[[58 53 70 52 65 55 73 66]
 [53 57 46 71 47 43 42 48]
 [42 59 31 81 23 37 51 40]
 [46 53 32 82 42 35 49 39]
 [63 57 66 38 65 69 49 62]
 [53 56 50 63 48 49 54 52]
 [46 58 38 55 36 59 54 46]
 [60 54 60 44 67 65 51 58]]
Rows and columns are numbered from 1.
The entry directly below 62 is 52
The entry directly above the largest entry?
A: 81
The entry at row 3, column 1?
A: 42
The entry at row 1, column 3?
A: 70
The entry directly below 43 -> 37
The entry directly above the smallest entry -> 47
The entry in the top-left corner: 58
The entry directly below the largest entry?
A: 38
The entry in the bottom-right corner: 58
The entry at row 3, column 2: 59
The entry just right of 37?
A: 51
The entry in the bottom-left corner is 60
The smallest entry?
A: 23
The entry in the top-right corner is 66
The entry directly above 50?
A: 66
The entry at row 1, column 2?
A: 53
The entry directly above 67?
A: 36
The top entry of the column that holds the smallest entry?
A: 65
The entry at row 2, column 3: 46
The entry in row 2 and column 1 is 53

Questions about the grid below. Indices start at 1.
1) Report the entry directly above 4.85.
2) Report the bottom-right entry.
3) Report the entry at row 2, column 3.
4) Report the entry in row 1 and column 1.
5) Report the entry directly above the smallest entry.
6) Report the entry just right of -0.58.
7) Report the entry directly below -0.60.
8) Report the entry directly below -0.04.
-0.60,-0.52,-2.80,2.88,2.13,3.49,3.03,1.93,-0.04,4.38,1.83,1.96
4.06,2.77,3.93,4.28,-1.38,-4.79,-2.36,-2.23,0.38,-3.02,1.49,-1.50
-4.47,2.92,1.43,3.39,-0.58,-1.36,4.85,4.63,-3.98,1.81,-2.10,-4.57
0.96,3.59,4.89,-1.58,3.10,-4.19,3.89,0.54,0.08,-0.67,-4.46,2.18
3.66,-1.94,3.59,3.31,3.72,0.76,-3.35,1.37,2.62,-2.98,-1.97,-4.32
1) -2.36
2) -4.32
3) 3.93
4) -0.60
5) 3.49
6) -1.36
7) 4.06
8) 0.38

Questions about the matrix below. Rows and columns are numbered from 1.
1) Find the entry just left of 98.
2) Find the entry in the bottom-left corner.
3) Find the entry at row 1, column 3.
4) Find the entry in row 1 and column 2.
5) Find the entry directly below 103.
6) Find the top entry of the column that holds the smallest entry.
7) Find the entry in row 2 and column 1.
8) Find the top-left entry.
[[163 157 160 103  94 120  79 135 172 131  63 136 168 129 151]
 [228 211 214 192  34  39 151  79 252  43 136  90 252  76 226]
 [141 134 141 200  81  25 184  45 159  13 192  47 163  52 163]
 [ 55  42  85 105 107  90  81  40  36  98 160  35  57  57  57]]
1) 36
2) 55
3) 160
4) 157
5) 192
6) 131
7) 228
8) 163

m = (6834, 9461, 5111, 5266, 6630, 9548, 6106, 4602, 5453, 6684, 7036, 4730, 5241, 2715)
Give the entry just left of 4602.
6106
Give the 1st entry from the right.
2715
The entry just left of the smallest entry -> 5241
Give the 5th entry.
6630
The 1st entry from the left: 6834
Give the 4th-last entry.
7036
Give the third entry.
5111
The third entry from the right -> 4730

[[ 1.20  1.59 -0.56  1.85  0.11 -0.45 -4.28]
 [ 4.04  0.31  0.44  2.35  1.35 -0.08 -2.10]
 [ 1.57  0.26  4.39  1.01 -0.15  1.07  1.90]
 [-4.04  0.23 -0.07 -1.85 -1.65 -0.17  0.80]
 [-3.71  1.65  0.95 -0.23 -2.14 -0.24 -2.10]
 [ 3.07 -0.45 -3.18  1.15  1.51 -0.91 -2.29]
 [ 1.92 -0.21  3.70  0.57  0.42  1.07  2.70]
 [-3.40  1.10  2.49 -0.71 -2.21  0.21  0.32]
 [-0.49  0.88  4.75  0.62 -1.21  0.78  1.19]
 [ 2.94  0.18 -2.20  1.47  1.66 -0.61 -2.86]
 [ 2.79 -2.13 -1.86 -0.30  2.04  0.30  2.94]
 [-3.05 -1.07 -1.86 -2.32 -0.43 -0.15  2.25]
 [ 3.08 -1.62 -0.56 -0.04  2.02  0.41  3.10]
 [-1.84 -0.11  3.13 -1.22 -1.05  1.02  3.44]]
Give the entry just left of -0.07.
0.23
The top-right entry: -4.28
The smallest entry in the first column: -4.04
The 3rd entry on the main diagonal is 4.39
Give the entry directly below 2.04.
-0.43
The entry just right of 1.35 -> -0.08
The third smallest entry: -3.71
Give the entry just right of -0.07.
-1.85
Give the fifth entry in reading order.
0.11
Give the 1st entry in reading order.
1.20
Give the last entry of the largest entry's row.
1.19
Give the entry just right of 0.44.
2.35
The last entry, reading row by row: 3.44
The first entry of the largest entry's row: -0.49
Give the entry directly above -1.65.
-0.15
Give the 5th entry from the end, reading row by row.
3.13
The bottom-left entry: -1.84
The entry directly below 0.57 -> -0.71
Give the entry directly below -0.91.
1.07
The largest entry in the first column: 4.04
Give the top entry of the column that holds the largest entry.
-0.56
The entry just left of 1.15 -> -3.18
The second entry on the main diagonal is 0.31
Give the second entry, reading row by row.
1.59
Give the entry directly above 3.13.
-0.56
The entry directly below the largest entry: -2.20
Give the entry just left of 1.10.
-3.40
The entry directly above 1.47: 0.62
The entry directly below 2.49 -> 4.75
The entry directly above the largest entry is 2.49

Questions about the row below.
1) Read off the entry just left of the smallest entry.
2) Read off the entry just left of -3.555.
3) Read off the centre entry.
 19.720   -3.555   -6.850  -16.451    9.085   -6.154   -9.475
1) -6.850
2) 19.720
3) -16.451
